In the rows, zero is written as 128.
Where one turn sends some rows of the set: a few examples, then the rows asked:
Laz: [155 112 136 136 134 118 146 147 120 142  74 134 132 144 136 138 122 119
 149 135 104 120 135 169 173 134 125 128 120  92 100 141 136 134 117 106
 123 134 135 139 137 128 176 107 123 104 121 175 148 127 137 133 123 107
 107 129 126 129 109 119  90]
Gir: [140 124 139 114 157 129 151 134 109 119 145 136 130 156 137 122 122 128
 155 147 112 134 115 129 138 149 136 117 113 142 109 161 142 126  94 123
 127 100 172 132 120 135 134 119 112 113 124  87 123 133 151 133 128 106
 100 150 125  95 158 129 137]
Nobi: [139 126 126 143 178 105 148 147 115 123 137 121 115 108 128 151 144 144
 113 114 107 146 125 144 142 150 143 153 110 118 104 119 150 142 143 118
 150  90 133 117 123 144 107 132 137 124 121 136 138 103 160 134 116 141
 112 137 142  96  85  91 152]
Luvi: [130 118 101 116 166 145 144 111 110 117 114 123 117 137 133 145 138 106
 134 142 119 123 118 143 135 129 110 120 113  84  93 138 148 131 113 130
  98 110 114 147 126 106 110 124 118 129 103 114 127 129 121  96 138  89
 143 124 123 126  94  84 134]
zul: [152 112 106 153 115 112 155 107 131 132  94 135 123 140  98 136  97 107
 118 106 142 102 123 116 139 135 106 100 124 122 116 121 129 169 114 138
 125 144 118 135 124 111 134 124 110 132 113 151 129 130 130 146 145 130
 128 139 126 153 145 137 139]
zakek: [137 136 118 152 147 110 130 134 140 140 116 116 124 145 131 105 133  92
 107 109 135 158 110 113 140 154 153 120 123  95 126 150 117 122 109 121
 121 103 129 136 122 159 131 155 138 108 129 157 125 119 131 100 139  86
 140 139 115 127  91  93 145]
tiko: [148 122 107 117 129 113 148 148 120 138  42 128 130  90 149 128 131 127
 132 136 112 135 123 166 142 150 140 112 126 124 113 127 144 113 161 128
 122 104 119 136 134 136 114 125 113 135 106 183 121 131 142 129 149 112
 116 140 118 126 101 115 130]
zev: [144 136  85 143 124  94 145 117 111 144 132 117 162 130 129 113 101 119
 117 140 139 140 125 124 155 136 157 116 134  97  76 110 140 130  78 124
 107 100 122 140 116 101 142 120 141 133 110 123 127 124 126 107 145 128
 134 125 131  98 123 121 147]
forek: [137 116 130 142 132 102 140 138  63 122 146 123 137 128 113 150 140 132
 121 111 131 143 101 136 122 142 163 137 142 128 119 137 156 143 123 119
 139 121 142 157 126 155  93 133 116 135 105 131 119 113 175 148 143 129
 149 163 133 115 131 100 111]
zuz: [108 121 100 157 127 117 136 142  76 126 110 114 123 158 154 140 127 141
 142 150 142 119 125 112 149 156 119 147 133 150  95 115 136  99 125 117
 114 132 136 122 130 142 123 124 113 130 115 103 132 124 134 132 109 125
  90 151 122 144 154 129 148]
rof: [123 118 100 133 161 103 162 136  82 137 102 119 126 139 127 151 144 125
 143 149 136 113 111 133 159 142 144 144 140 119 116  98 124 139 104 138
 107 120 125 117 127 121 125 147 148  83 153 117 135 119 144 150 124 117
 100 167 108 141 117 117 160]
met: [161 134 145 147 152 117 113 114 101 153  90 154 134 149 123 150 134 140
 112 102 113 146 133 111 129 154 119 110 133 128 129 108 139 105 125 120
 140  85 120 163 158 128 120 161 123 112 109 146 130 135 142 104 130 120
 124 150 117 123 125 119 149]
fad: [135 145 152 122 135 107 149 138 110 126 145 122 155 139 142 132 150 152
 134 133 125 115 130 166 125 144 142 109 158 102  80 159 139 134 149 112
 144 110 130 146 124 141  92 126  91 115 100 134 150 108 160 135 116 124
 118 166 130 131 129  99 133]
figi: [164 143  96 125 165 120 151 121  95 159 119 112 129 130 153 163 130 130
 141 136 157 142 158 156 136 132 125 117 122 115  91 153 133 121 126 135
 115 110 122 152 138 139 121 146  83 154 127 144 164 152 155 148 115 124
 121 134 126 126 100 103 134]
Sav: [157 108 117 122 182 135 154 131 148 154 128 119 137 151 125 146 118 144
 139 147 113 111 127 139  97 152 149 101 143 116 111 112 132 119 132 106
 128 129 131 132 131 122 137 130  94 121  90 142 156 131 157 106 132 110
 108 150 131 123  86 105 132]
vid: [156 104 116 150 126 109 149 159 104 132 100 135 131 152 130 147 137 116
 124 124 132 145 126 103 137 145 141 131 116 169 105 142 142  93  87 141
 127 117 139 124 135 141 140 148 116 156 121 147 137 136 143 132 107 125
 139 120 127 141  81 119 165]
rir: [147 114 121 146 133 115 153 153 118 136 142 128 134 183 157 131 138 113
 129 118 143 134 117 180 153 150 124 118 121 133 104 122 131 104 123 113
  93 112 115 137 124 132 130 149 115 174 116 129 140 128 113 144 137 121
 121 133 132 117 140 142 148]
duliv: [125  87  85 148 147 134 149 146 131 148 125 130 142 133 149 126 147 112
 150 122 114 139 115 145 145 139 138 131 136 132 100 136 131 146 128 106
 154 153 124 142 113  99 122 110  95 133 127 122 144 116 165 157 132 132
 122 101 135 116 104 129  89]
Fen: [143 130 108 177 152  97 143 138 116 140  89 127 133 129 145 124 132 136
 129  99 108 131 122 112 160 152 145 127 119  93 111 116 137 103 113 121
 135 122 145 126 125 124 131 159 113 102 122 190 144 134 153 127 149 121
  99 127 135 138 125 141  90]
Kep: [121 108 104 130 121 108 145 151 160 128 128 156 135 167 138 129 134 125
 132 118 106 127 114 113 157 132 140 101 123 107 103 134 173 161 109 141
  92 119 112 131 117  91 128  99 114 124 121 131 145 126 156 110 162 135
 127 157 112 139 119 113 134]
nado: [140 102 122 123 152 128 139 150 146 108 141 137 125 149 118 138 132 141
 126  78 128 135 140 146 163 143 146 126 138 157 120 129 156 139 145 136
 125 121 108 131 124 149  89 132 115  98 142 126 147 143 143 161 115 119
 118 147 111 133 118 128 124]
mano: [146 116  78 130 140 118 141 136 120 136  90 128 140  84 144 119 136 131
 142 130 151 128 131 130 112 145 119 125 124 102 111 133 145 110 138 125
 127 122 128 131 131 124 150  94 119  59 132 122 123 120 145 122 129 122
 123 140 122 129 134 125 132]
gar: [147 116 105 146 151  76 157 102 110 116 108 116 143 130 160 150 147 116
 138 111 107 123 136 140 154 140 125  94 122 112 134 116 116 110 113 117
 155 123 140 140 131 164 121 136 105 122 112 117 115 132 118 137 152 135
  79 150 126 126 108 131 121]
Mumu: [161 134  89 125 110 130 119 148 143 117 112 136 143 144 142 124 147 107
 127 117 113 152 129 143 137 122 126 140 127 120 140 133 182 139 135 127
 119 132 133 139 125 120 125  95  75 151 133 130 155 131 140 122 135 117
 122 173 119 124 116 126 147]
ripa: [158 111 104 136 106 125 111 142 118 148 136 121 135 138 148 131 129  94
 168 147 129 150 111 116 123 144 124 145 138 139 115 145 182 168 135 142
 117 116 117 156 100 128 136 137 124 137 136 140 146 124 149 132 138 131
 126 123 131 123 129 118 147]
zuku: [116 121 158 119 113  90 131 112 110 106 114 144 147 130 145 137 149 155
 133 121 140 138 110 137 160 156 135 135 145 101 120 136 128 121 118 132
 119 136 122 144 152 137 119 113 150 111 141 137  92 132 135 143 113 121
 137 117 124 128 131 125 134]
pape: [132  96 140 146 122 143 158 118 103 144 106 103 123 149 128 144 143 118
 124 154 125 125 124 131 161 165 157 128 132  96 120 120 127 140 125 145
  90  87 132 129 127 145 140 108 120 129 160 105 131 151 126 143 122 113
 110 128 135 150 122 121 134]
kimid: [157 139 115  86 164 117 129 135 121 158 122 149 153 153 131 109 128 132
 118 124 136 116  98 117 162 149 142 112 127 109 111 151 140 133 139 106
 141 137 138 110 128 104 110 128 106 117 116 169 148 112 155 147 132 140
 138 147 137 100 131 105 155]

fad moves to zuz
figi moves to vid
Now these:
Gir moves to gar
zuku moves to mano
forek moves to rof
met moves to zev
Nobi moves to pape

Where one turn sends some rows of the set: a few examples, then the rows asked:
Digum: [138 119 139 126  97 129 100 137 149 156 137 127  99 166 120 140 137 136]
vura: [166 134 137 131 131 159 111 125 127 115 107 151 151 134 101 126 143 112]
revat: [134 126 152 105 105 120 114 120 175 153  99 127 114 133  90 137 127 124]
tur: [157 164 135 130 131 155  93 115 150 125 136 109 133 117 115 134 148 125]
bag: [143 155 128 115 127 166 148 127 150 132 118 153  94 114  95 133 164 113]
goka: [133 156 116 133 131 130 121 125 141 154 101 117 104 157  88 166 152 136]
Kire: [141 174 129 128 103 132 121 160 168 138 143 124 131 142 136 125 109 134]
poda: [140 167 137 120 129 181 148 127 145 133 112 146 106 118 105 143 159 115]
Sisok: [143 162 162 116 148 154 104 146 138 136 145 125 116 150 147 132 121 132]
lofuv: [129 175 146 121 150 125 130 130 142 115 128 137 111 109 114 145  95 114]
nuzu: [151 151 159 162 116 129 116 137 144 162 143 120 126 147 131 138 122 103]
Debi: [115 141 112 127 142 126 110 146 148 117 126 160  88 137 103 107 123 112]
Segu: [155 130 128 142 138 151 127 124 127 145 146 128 133 154  90 140  95 135]
vifa: [150 135 157 129 119 130 138 167 160 155 102 163 123 134 118 146  99 136]
dumel: [148 143 118 124 122 115 147 118 138 141  97 157  94 146 114 120 155 147]
tefin: [132 140 157 108 113 140 127 162 163 141 113 158 124 132 102 148  91 147]
Neb: [135 149 119 134 131 140 123 130 143 131  98 126 106 154  78 163 163 133]
Vuva: [127 157 155 136 166 122 112 131 130 125 125 150 108 118 108 139  95 120]
mol: [169 133 130 148 118 142 126 121 131 143 139 143 138 130  91 137  91 124]
fizig: [118 161 147 143 117 129 123 160 149 124 126 160 115 125 137 107 149 120]
nok: [150 150 114 126 118 124 152 134 128 144 105 156  86 143 123 112 144 143]

tur moves to Digum
tefin moves to Vuva
Now these:
lofuv moves to Segu
goka moves to nok
Debi moves to vura
bag moves to Neb
Kire moves to Sisok

